Small tables with named rows and columns. After each table, cells are looked up by row and column.

mames =
         fakadi  zugalip  mitike  lova  zusa  pur  bori
luf          20       61      61    60    75   33     7
tofakod      21       22      24    22    22   22    23
lus          22       22      22    22    26   24    25
ziludo       22       22      27    23    26   27    28

ziludo, bori: 28
tofakod, lova: 22
tofakod, zugalip: 22
luf, bori: 7
luf, zugalip: 61
luf, zusa: 75
tofakod, bori: 23
ziludo, fakadi: 22
ziludo, mitike: 27
lus, fakadi: 22
luf, fakadi: 20
Row with the largest bori: ziludo

refikip =
         nas  bom  fetuba  gurubu  pilaros  mig
vaker     36   46      84      89       69   56
fibope    32   76      79      52       63   77
delepum   18   46      82      79       71   60
fuluko    36   46      93      94       66   56
zuti      15   48      85      81       71   59
volep     93   52      49      73       63   50

What is the fetuba of vaker in refikip? 84
What is the pilaros of zuti in refikip? 71
What is the nas of delepum in refikip? 18
What is the nas of fuluko in refikip? 36
What is the mig of fibope in refikip? 77
What is the bom of vaker in refikip? 46
What is the gurubu of delepum in refikip? 79
What is the nas of fibope in refikip? 32
What is the pilaros of delepum in refikip? 71
What is the gurubu of fuluko in refikip? 94
What is the gurubu of vaker in refikip? 89
What is the pilaros of fibope in refikip? 63

totu =
|  | sos | papuv |
|---|---|---|
| nez | -1.3 | 3.2 |
| mapu | -0.7 | 0.4 |
| lusumib | -7.2 | 1.4 |
| fon | 4.9 | 2.1 |
| met | 9.5 | -3.5 |
| ruzorek | -3.8 | 6.2 |
| kulefa | -2.3 | 9.3 |
| beriluf | -4.5 | -0.6 |

papuv of lusumib: 1.4
sos of kulefa: -2.3
papuv of fon: 2.1
sos of ruzorek: -3.8
papuv of mapu: 0.4
sos of beriluf: -4.5
sos of mapu: -0.7
papuv of nez: 3.2
sos of fon: 4.9

favi =
	mel	gatido	lepov	dovi	zon
dat	189	28	94	166	157
fif	45	173	168	93	78
nobobaf	169	121	81	216	53
fos	147	169	37	65	165
ful	51	69	149	31	192
zuv	70	171	152	161	52
laz	147	212	70	30	69
nasi	16	135	12	182	174
dil	41	81	162	147	114

What is the gatido of zuv in favi?
171
What is the lepov of fif in favi?
168
What is the dovi of ful in favi?
31
What is the lepov of laz in favi?
70
What is the gatido of nobobaf in favi?
121
What is the mel of laz in favi?
147
What is the zon of dil in favi?
114
What is the mel of nobobaf in favi?
169
What is the gatido of fos in favi?
169
What is the mel of zuv in favi?
70
What is the mel of dil in favi?
41
What is the dovi of nasi in favi?
182

molusan
|  | mutin | pep | naz | fudi | lito | degitag | fod | gemun | pugaf |
|---|---|---|---|---|---|---|---|---|---|
| piruko | 0.27 | -0.66 | -0.26 | -0.03 | -0.25 | -0.62 | 0.12 | -0.28 | -0.10 |
| pupum | -0.37 | 0.03 | 0.07 | 0.06 | -0.24 | 0.33 | 0.01 | -0.32 | 0.30 |
| mez | -0.33 | 0.56 | -0.15 | -0.15 | 0.10 | 0.49 | -0.26 | 0.00 | -0.32 |
| toza | 0.11 | -0.45 | 0.16 | -0.03 | -0.17 | -0.66 | -0.27 | -0.11 | 0.03 |
| fazumud | -0.37 | -0.30 | 0.38 | 0.18 | -0.27 | -0.41 | 0.11 | -0.27 | 0.49 |
| teb | 0.15 | 0.01 | -0.08 | -0.16 | -0.26 | 0.63 | -0.62 | -0.55 | -0.07 |

gemun of pupum = -0.32
fod of teb = -0.62
degitag of fazumud = -0.41
degitag of teb = 0.63
fod of pupum = 0.01
lito of teb = -0.26
fod of fazumud = 0.11
naz of fazumud = 0.38
mutin of pupum = -0.37
mutin of fazumud = -0.37
naz of piruko = -0.26
gemun of toza = -0.11
pep of piruko = -0.66
degitag of pupum = 0.33
Row with the largest pep: mez

mev:
|  | kodu | fefefa | dilide | lapi | buturo |
|---|---|---|---|---|---|
| dif | 92 | 114 | 66 | 194 | 120 |
| beduzip | 137 | 129 | 159 | 47 | 184 |
| fised | 150 | 147 | 62 | 184 | 113 |
| kevome | 134 | 140 | 114 | 134 | 155 |
| vivur | 171 | 146 | 111 | 68 | 157 |
| murenog | 181 | 153 | 141 | 53 | 162 |
| poki | 225 | 172 | 95 | 60 | 126 |
| lazok | 172 | 188 | 134 | 227 | 110 |
| ziruta | 68 | 99 | 69 | 169 | 154 |
| zemoref | 148 | 157 | 208 | 102 | 172 |
| vokuf | 96 | 105 | 80 | 118 | 162 |
| raz | 107 | 108 | 121 | 83 | 162 |
| kipu | 106 | 117 | 58 | 184 | 122 |
| negi | 205 | 163 | 67 | 99 | 115 |

What is the lapi of negi in mev? 99
What is the lapi of dif in mev? 194
What is the fefefa of negi in mev? 163
What is the lapi of kevome in mev? 134
What is the fefefa of fised in mev? 147
What is the lapi of poki in mev? 60
What is the lapi of beduzip in mev? 47
What is the dilide of kipu in mev? 58
What is the kodu of vokuf in mev? 96
What is the fefefa of lazok in mev? 188
What is the lapi of vokuf in mev? 118
What is the kodu of kevome in mev? 134
Which row has the largest lapi? lazok

nipon.tsv
	nit	fifo	ziveb	pepu	bigo	farut	led	pusomu	gof	gem
nev	-53.5	24.3	41.0	-14.7	-2.8	-58.7	35.2	19.7	9.0	46.9
supem	43.8	6.7	-6.3	-57.9	55.8	49.6	-3.6	-5.2	58.0	33.2
tum	-20.9	-17.3	14.5	55.7	-4.2	22.0	-43.3	12.8	54.0	-28.8
gudem	30.2	-20.3	59.3	48.1	18.5	-52.5	31.7	7.2	40.3	15.1
dakema	-30.6	-25.9	48.6	-46.2	11.0	-26.4	20.9	54.2	14.1	31.4
zar	-46.4	55.8	17.2	-38.2	17.5	-43.2	-0.6	-6.9	29.5	37.8
bog	60.7	-22.2	40.5	28.8	-44.8	51.8	29.0	-14.5	34.1	-25.0
dapebe	26.7	-37.9	53.8	46.9	-19.9	58.5	48.7	46.6	18.3	-11.0
saguma	62.6	22.0	54.1	40.7	24.2	23.3	-35.0	-53.2	58.7	13.8
biko	60.5	46.0	42.3	38.9	31.5	-53.4	-31.4	-53.6	42.4	17.5
peb	-36.8	10.4	-47.5	-48.9	56.9	-55.1	51.2	-51.2	14.4	-29.4
zazibad	-54.5	47.8	-43.6	-57.5	48.7	33.9	-36.1	33.1	28.5	-3.1
sep	18.0	-7.9	23.0	2.8	19.3	55.5	26.8	-15.7	-5.2	5.0
zunato	35.2	15.7	30.1	48.8	-20.7	-20.7	35.7	0.3	12.7	4.8

gem of saguma = 13.8
gof of supem = 58.0
ziveb of sep = 23.0
led of supem = -3.6
led of tum = -43.3
ziveb of zazibad = -43.6
farut of sep = 55.5
nit of gudem = 30.2
ziveb of nev = 41.0
gof of nev = 9.0
fifo of bog = -22.2
bigo of supem = 55.8
gof of zar = 29.5
fifo of sep = -7.9
farut of biko = -53.4
pusomu of nev = 19.7
nit of saguma = 62.6
pusomu of peb = -51.2
fifo of tum = -17.3

